Each path below is one point turned by a fixed rotation once a step. After each direction that follows a path, write how fast that rotation turns it, in degrees per step (0 if it stays still).
Each turn is a multiple of 5 degrees from 10 to 175, or 0.
Each row of a path follows its step; steps can be skipped.

step 1: [  5.3  12.1 -11.1  21.5   6.6   0.6 -24.4   2.6  31.3  10.0 -23.9  13.9
  36.8   5.9 -10.0 -39.6  -9.0  48.5 -15.0   6.0  -5.2 -12.8  23.7 -15.6
   5.3   9.4  12.6  18.1 -18.0 -45.7 -30.5   0.4 -17.7 -33.5  18.4   5.8
   8.2   5.1   4.1 -17.5  -2.3 -19.4 -10.0  23.1 -11.2  29.3   3.2   6.2
   4.2   4.7  -3.2 -30.2  -9.1  -2.0   9.0   1.2  -9.0 -16.5]
step 3: [ 16.6   9.1  26.1   1.2   8.5 -17.7   0.2   1.3 -36.4  12.1  -7.1  10.7
 -15.9  22.2   0.7   6.0  11.6  49.1 -12.0  13.6 -16.9  22.2  -5.3  27.7
   6.8 -12.5  20.6  21.6 -12.9 -25.3  33.6 -22.6 -15.1  12.6  -7.9  24.9
  17.5   4.5   7.5 -22.8 -18.4 -27.2  31.5   1.0  -8.4  20.7   1.3   1.9
   7.4 -15.8 -46.7   1.9 -17.6  -6.7   3.8  15.9 -11.8  -5.7]
step 6: [ 42.1  -2.3  17.9   2.9   8.6 -13.1   3.2  -6.4 -18.1  17.7 -30.8   3.7
  11.8  11.9 -23.2  -2.9 -22.4  30.2  17.0  12.4   1.8  18.5  22.6   6.9
 -13.8  -8.8  11.1 -15.9  -4.5 -40.7   6.7 -27.6  -2.7 -29.6  -4.5  20.3
 -10.1  -1.1  -5.5 -18.3   7.0 -51.2   6.2  -5.7 -23.4 -25.3  18.5   1.7
 -10.5   8.6 -33.2  -5.6   5.7  18.4 -13.1 -16.1  28.2   0.9]
step 7: [ 19.4 -20.1   7.5 -31.7  -2.7 -42.6  -6.2 -12.7   4.0   0.8 -12.7  -0.5
  19.6 -27.6  -9.4 -20.8  -0.6  26.5 -27.1   0.9   2.0  23.9  33.6  28.7
  -6.4   8.1   9.1  29.4 -30.0   3.5 -22.9  33.0  -3.8  -2.1  -5.3  20.1
 -18.0  12.1  -0.4 -23.7  -4.4  43.6  16.9  30.2  -9.7   7.7 -22.8  18.3
   5.8  10.0  -9.2   3.5 -18.2   3.5   0.2  13.9  -3.8  10.2]
step 9: [ 12.9  -9.1 -10.4  -6.3  20.9  18.5 -14.6   6.4   4.9 -20.6 -17.8  18.7
   6.9  29.1   4.3  -7.8 -21.0  21.6  -9.9  31.2  12.4  10.2  -1.5  -5.0
  -5.5  -0.9  11.6  14.4 -29.3 -52.7 -10.7 -17.1 -14.7 -42.9  15.4  16.4
 -26.5  43.6  14.1  -8.2   3.8 -15.7  32.4  -1.7 -12.9 -22.5 -31.2   0.1
  19.2 -10.1  -9.5  -7.7  16.6   2.8 -12.6  -0.8 -12.6   2.0]
step 11: [-18.6  -3.7  -7.6  26.9  12.3   0.7  11.4  17.6  17.0  14.4  -8.2  -8.1
  11.6  24.4 -13.0 -19.8  12.9  44.1 -24.7  -1.7  -1.6  14.7  25.0  25.3
   0.1  10.0   2.5  37.4  -0.2 -14.4  -9.7 -10.9 -12.1  11.4 -22.6   7.0
  -6.0  14.8  21.0 -33.3 -26.9 -30.4 -20.2  15.1 -16.1   6.2  20.5 -16.3
 -20.3   5.1 -46.2  -7.0   1.8  12.1   2.9   2.1  -7.8 -32.0]
step 14: [  2.0 -33.2   5.6 -11.6   7.1 -31.8  15.9 -17.5  22.3 -14.8  -6.6  12.5
  -9.9 -11.6 -13.1 -38.5  14.5  31.6  15.5  -2.3 -13.0  31.9  17.3  17.1
   1.9   0.1   1.3  10.3   7.3 -22.1 -13.8  -6.6 -26.7 -44.0 -18.6 -12.8
 -28.8  13.5   6.0 -12.1   3.5 -24.3  -9.8  21.4 -13.3  10.1   5.4  -9.6
  10.3  17.2 -18.3 -18.1  29.5  24.1 -20.4 -26.3  18.6 -20.4]
step 15: [ 15.6  -8.7   1.6   1.9 -28.9 -12.0  -4.5 -13.1 -17.9  -2.7  18.2 -23.8
  36.4  -7.0 -35.1   0.0 -13.4   6.1 -16.1  42.5  19.5   1.3  24.7  20.8
 -14.3   9.8   1.5  20.2 -49.0 -27.9 -36.0  16.9   5.0 -25.9  10.9  31.1
   9.2 -10.6  -0.7 -25.9  -6.1 -18.1 -10.9  13.9  11.7 -17.4 -11.1   2.2
   5.5  -7.6  -7.8  -4.8 -28.8 -18.1  14.3  -3.0   4.6   1.9]
step 16: [ 21.6   2.0  14.4  16.5   3.1  -6.5   3.6 -19.8   3.7  23.4 -60.2  23.4
 -14.9   5.8  16.1 -12.5  -7.5  25.3 -21.0 -13.0   2.6   1.4  28.6   7.4
 -20.4   1.0  -2.8  13.5  -5.9 -25.9   7.3 -13.3  14.8  11.9  10.8  44.9
 -14.3  27.4 -26.4 -22.6   2.4  -0.3  15.0  13.4   0.5 -10.7  32.1  30.6
 -11.9 -15.8 -18.6 -20.8  10.4  23.1 -12.5   3.8  -4.6   6.6]
[ -5.8   1.2  -5.1   0.2  -2.4   6.9  -1.3   4.3   5.3   0.4  -4.9  -0.5
   2.9   5.5   2.2   7.8  -0.3   0.4  -2.4  -4.0  11.2  -0.5   1.0   1.3
  -2.0 -12.7  -2.0  -0.3   1.0   0.7  -5.7   0.1   4.6   4.1  -3.4   2.6
  -2.6   5.3  -0.5  -7.2  -1.2  -1.1   1.3  -0.8   3.5  -7.7  -5.5  -0.6
  -2.8  18.9  -5.3   0.8   4.7  10.4   0.3  -1.1   3.5   3.6]  155
[  0.3   3.1   1.9   1.3  -4.4   1.1   6.6  -8.1  -3.2   0.4  -0.8   7.9
  -4.9   0.3  -1.2  -6.1   8.1   6.5  -0.7  -3.0  -5.4  -5.1   0.1   1.0
  -4.9 -15.1   0.8  -3.4   1.4  -5.4  -1.6   4.7   1.9  -1.2   4.8  -6.2
   0.4  -5.4   5.9  -4.5   7.8   3.6   7.2   0.1   1.6   5.9   1.4  -0.5
  -5.4   3.4   2.5  -5.6   1.0  -1.2  -2.7  -7.5 -13.9   3.8]  170
[  4.1  -8.0   0.7  -3.2   3.8  -0.3   7.5   4.3   0.0  -2.1  -2.1   2.4
   3.3  -7.5   3.6  -7.8  -4.6  -1.6  -3.0   3.2   3.0   5.1  -3.9   2.1
   7.3  -2.1  -6.1   1.9  -3.9   0.8  -7.9   0.9   0.2   5.9 -11.4  -9.3
  -9.4   0.0  -0.3   2.2   4.6  -1.0   5.0   2.2  11.6  -2.4 -11.2  -1.9
  -2.7  -6.0   6.5   1.2  -1.1  -1.2  -8.1  -0.8  -0.3   3.5]  145
[  5.4  -3.4   2.0  -1.4   2.2  -2.1   4.7  -3.7  -5.7   1.5   5.0  -4.5
  -3.9  -7.9  -5.4   3.5   0.4   3.0   2.0   3.0   1.9   6.4   2.2   3.0
 -12.8  -2.1 -15.8  -8.8   1.5   7.3   0.3  -9.8  -8.2   0.8   2.4  -3.4
  -2.6  -4.1   0.1  -2.3  -7.1   0.3   0.3  -1.3  -5.5   4.2  -3.8  -1.4
  -6.3   7.7   3.3  -3.5  -1.1   0.1   0.7  -0.7   7.3  -4.3]  45
[ 5.9 -8.1 -3.5 -8.0 -1.5 -1.3  0.9  4.1  6.4 -0.1  8.9 -3.3  6.1 -2.3
  6.1 -0.6 -5.2  1.8  4.4  9.8  0.4 -4.1  1.2  6.5 -6.6  1.7 10.9 -1.8
 -5.9  3.1  2.2  0.2  1.9 -4.9  0.2 -8.8  0.0  8.4  0.0  0.0  2.2 12.1
 -3.4 -4.5 -2.9 -0.2  0.1  3.0 -0.2  6.1  0.3 -2.1  8.3 -5.3  5.7 -5.4
 -3.8  4.1]  140
[  7.7   1.5   1.9   2.9   5.5  -0.5  -3.1  -5.4 -11.7  -7.0  -2.3   4.8
   4.1  -3.3  -1.0   1.9  -5.8   5.0  -0.4   0.8   0.5   3.7  -0.3   0.7
   2.4  -9.5   6.1  -8.6  -0.8   1.5   4.6  -5.7   5.2   5.0  -4.3   9.5
  -4.9   7.2  -4.6   4.4   4.7   6.5   3.3 -10.0  -1.4   6.8   2.8   3.5
   3.4  -3.2   1.2   7.1   0.0  10.0   3.2   3.5  -1.3  -0.9]  110
[  7.1  -1.0  -6.1  -0.8   0.2  -3.1   2.3  -4.5   3.2  -3.4  -5.4  -3.2
 -13.2  -4.8   0.8  -0.8  -2.6  -0.8   5.6   0.7   0.0  -7.8   8.5  -1.9
   0.1  -6.6   0.7   2.3   6.2   0.0  -0.7  -3.4  -0.3   2.6  -0.3   2.3
   6.8   7.5  -9.3   7.8   8.9  -6.5  -4.1   7.7   2.8   3.4   1.4  -4.3
  -3.9   2.7  -3.1   8.9   2.9  -8.9  -2.9  -4.3   7.1   2.9]  175
